The rows lie near the corners of a hidden 2-dimensional box; two corners joined by an edge are never in the same group. There are 2 groups.
The table:
[-0.74  1.26  0.37 -1.71 -0.97  0.05  0.54  0.12]
[-0.33  0.03  0.61 -0.69 -0.86 -0.24  0.09  0.04]
[ 1.73 -1.06 -0.41 -0.39  0.59 -0.21  0.80  0.16]
[-2.02  1.30  0.33  0.51 -1.27 -0.13 -0.97  0.83]
[-1.47 -0.70 -0.74  1.68  1.71  0.76 -2.08  0.47]
[-1.39  1.30  0.08  1.62 -0.41 -0.49 -0.81  0.72]
[-2.29  0.98 -0.08  1.05 -1.11  0.12 -0.11  0.41]
[ 0.27  1.29  0.81 -0.38 -1.46 -0.36  0.85 -0.46]
[-0.83 -0.22 -0.56  1.64  1.00  1.96 -1.75 -0.01]
[-1.89  1.25 -0.39  1.11 -0.94  0.01 -0.67  0.53]
[ 0.14  0.22  0.08 -0.46 -0.80 -0.88  1.48  0.37]
[-1.66  0.77 -0.85  0.33 -0.45  0.45 -0.76  0.69]
[-0.47 -0.74 -1.81  1.55  0.88  0.15 -1.12  0.11]
[ 1.37 -1.11  0.44 -0.31  0.86  0.38  0.08 -0.78]
[ 1.48 -0.53 -0.01 -1.20  0.81  0.47  0.29 -0.43]
[-0.15 -1.04 -0.81  1.61  1.19  0.38 -2.29  0.02]
[-0.89  0.59 -0.06 -1.43 -1.58 -1.14  0.92  0.49]
[-0.78 -0.06  0.58 -0.83 -0.63  0.00  0.93 -0.67]
[-1.70  1.27  0.44  0.65 -1.16 -0.56 -1.02  0.64]
[-1.83  1.94 -0.02  0.97 -0.54 -0.11 -0.73  0.72]
[ 0.03  0.61  0.74 -1.10 -1.61 -0.68  1.26  0.16]
[-0.62  0.23  1.21 -0.66 -0.57 -0.41  1.28  0.03]
[-0.20 -0.60 -0.66  2.27  1.05  0.71 -1.86  0.47]
[-0.62 -0.62 -0.74  1.86  1.82  0.33 -1.37 -0.21]
[ 1.50 -1.12  0.22 -0.94  0.99  0.10  0.34 -0.27]
[ 1.46 -1.89  0.09 -0.60  1.15  1.16 -0.36 -0.54]
[-0.76 -0.38 -1.09  2.01  1.42  0.74 -2.18 -0.36]
[-0.25 -0.78 -1.52  1.44  0.75  1.21 -1.67 -0.46]
[-0.28  1.06  0.23 -0.26 -1.24 -0.83  0.40  0.39]
[ 2.12 -1.03 -0.40  0.10  1.03  0.33  0.17 -0.04]
[ 1.86  0.05  0.32 -0.34  0.99  0.13  0.82 -0.10]
[ 0.12  0.75  0.64 -0.80 -0.33 -1.01  1.20  0.62]
[ 0.38  0.77  1.09 -0.89 -0.62 -0.82  1.35 -0.29]
[-1.85  0.38  0.11  1.04 -0.49 -0.13 -1.41 -0.09]
[-1.53  1.56 -0.61  0.35 -0.69  0.19 -1.98  0.79]
[ 1.67 -1.27 -0.03 -0.32  0.75  0.62 -0.02 -0.22]
[ 1.34 -0.70  0.78 -0.44  0.79  0.44  0.43 -0.66]
[-0.51 -0.48  0.37 -0.84 -1.13 -1.07  1.17 -0.56]
[ 0.10  0.46  0.57 -0.86 -1.22 -0.39  1.25  0.16]
[ 0.52  0.70  0.86 -0.27 -1.08 -1.17  1.19  0.38]
[-1.90  0.78 -0.53  0.85 -0.08 -0.02 -1.57  0.09]
[-0.57  0.31 -0.69  1.90  0.64  1.04 -2.05 -0.71]
[-0.85 -0.43 -1.21  1.72  0.33  0.67 -1.29 -0.61]
[-0.70 -0.41 -0.72  1.67  0.80  0.80 -1.98 -0.20]
[ 0.14  0.31  0.88 -0.17 -1.00 -0.97  0.87 -0.18]
[-0.06  1.01  0.19 -1.36 -1.15 -0.93  0.89 -0.13]
[ 0.96 -1.66 -0.21 -1.28  1.12  0.11 -0.39 -0.46]
[ 0.26  0.56  0.61 -0.75 -0.61 -0.01  0.91  0.75]
[ 1.63 -1.70  0.47 -0.92  1.59  0.35  0.63 -0.65]
[-0.33  0.86  0.89 -0.93 -1.35 -1.46  1.21 -0.54]
[-0.02  0.57  0.63 -0.90 -1.57  0.23  0.44 -0.11]
[-0.90 -0.11 -1.27  1.32  2.13  1.53 -2.26  0.15]
[ 1.86 -1.16 -0.81 -0.42  0.92  0.13 -0.09 -0.49]
[-2.94  1.05  0.27  1.36 -0.82  0.05 -0.49  1.49]
[-0.19  0.55  0.82 -0.58 -0.67 -0.75  0.98  0.22]
[ 2.22 -1.46  0.33 -0.14  1.54  1.07  0.08 -0.46]
[-1.31  1.06 -0.24  1.06 -0.55  0.25  0.08  0.38]
[-0.86  0.13  0.66 -0.42 -1.19 -0.40  0.69  0.18]
[ 2.05 -0.74 -0.55 -0.76  1.59  0.23  0.37 -0.27]
More rows, each followed by its group:
[-0.75 -0.64 -0.68  1.68  1.19  0.09 -1.65  0.18] A
[-0.12  1.30  1.18 -0.73 -1.08 -0.36  0.83  0.45] A
[ 0.71 -1.07 -0.33 -0.29  1.11  0.50  0.43 -0.61] B
[-0.22  1.10  0.97 -0.46 -2.07 -0.36  0.99  0.24] A
[-0.56  0.72  1.04 -0.22 -1.21 -0.63  0.91 -0.02] A
[ 1.56 -1.52 -0.27 -0.35  0.99 -0.15  0.71 -0.34] B
[ 1.36 -1.15 -0.27 -0.42  0.95  0.29  0.27 -0.60] B
[ 1.39 -1.03 -0.82 -0.20  1.01  0.02  0.11 -0.72] B
[ 1.44 -1.49 -1.29 -0.50  1.08 -0.21 -0.10 -0.67] B
[-0.43 -0.91 -0.63  0.60  0.20  0.30 -1.32  0.00] A
[-0.52  0.66  0.75 -0.75 -0.72 -1.09  1.02  0.73] A
[ 0.48  1.01  0.99 -0.87 -1.49 -0.54  2.02  0.43] A
[ 2.25 -0.63 -0.10 -1.20  1.30 -0.44  0.63 -0.51] B
[-0.01  0.81  0.12 -1.09 -1.33 -0.77  1.26 -0.59] A
[ 1.30 -0.81  0.50 -0.60  0.53  0.36  0.40 -0.83] B
[-1.64  1.13  0.36  1.56 -1.15  0.39 -0.14  0.40] B
[ 1.60 -0.66 -0.20 -0.40  0.78 -0.37  0.53 -0.62] B
[ 0.09  0.79  0.15 -0.89 -0.72 -0.94  1.45  0.29] A
[-2.35  1.62 -0.32  0.99 -0.79  0.29 -0.47  0.83] B
[-0.11  0.41  0.41 -1.42 -0.48 -0.74  0.72  0.23] A
[-0.07  0.19  0.28 -1.29 -1.38 -0.28  1.12  0.36] A
[-0.40 -0.79 -0.47  1.63  1.27  1.29 -1.76  0.22] A
[-1.80  1.65 -0.14  1.32 -0.72 -0.43 -0.83  0.45] B
[ 1.69 -0.50 -0.29  0.19  0.65  0.72 -0.12  0.34] B
[ 0.71  0.96  0.46 -1.59 -1.02 -0.98  0.58 -0.25] A
[ 1.75 -1.03 -0.35  0.62  1.11  0.48 -0.52 -0.81] B
[ 1.05 -0.77 -0.31 -0.45  0.76 -0.04 -0.09 -0.85] B
[-0.08 -0.04  0.83 -1.04 -1.20 -0.89  1.90  0.54] A
[ 1.00 -1.76 -1.33  0.10  0.92  0.97  0.89 -0.36] B
[-2.63  0.82  0.19  1.05 -0.87  0.09 -0.64  0.41] B
[ 0.07  0.91  0.69 -1.45 -1.06 -0.58  0.47 -0.03] A
[-1.92  0.89 -0.03  0.35 -0.27 -0.16 -0.96  0.70] B
[-0.20 -0.22 -1.12  1.50  1.56  0.53 -1.90  0.19] A
[ 1.62 -1.21  0.26 -0.65  1.39  0.34  0.54 -0.34] B
[ 1.98 -0.71  0.29  0.06  1.36  0.38 -0.23 -0.91] B
[-0.30  0.95  0.44 -1.44 -1.44 -0.48  0.68  0.87] A
[-0.11 -1.16 -1.25  1.60  1.15 -0.11 -1.64 -0.58] A
[ 1.51 -1.14 -0.16 -0.31  1.60  0.98  0.01 -0.32] B
[ 1.37 -1.16 -0.08 -0.35  1.72  0.51  0.92  0.43] B
[-0.21 -0.28  0.30 -0.59 -0.38  0.20  1.16 -0.05] A
[-0.05  0.77  0.54 -1.06 -1.56 -0.21  1.09  0.12] A
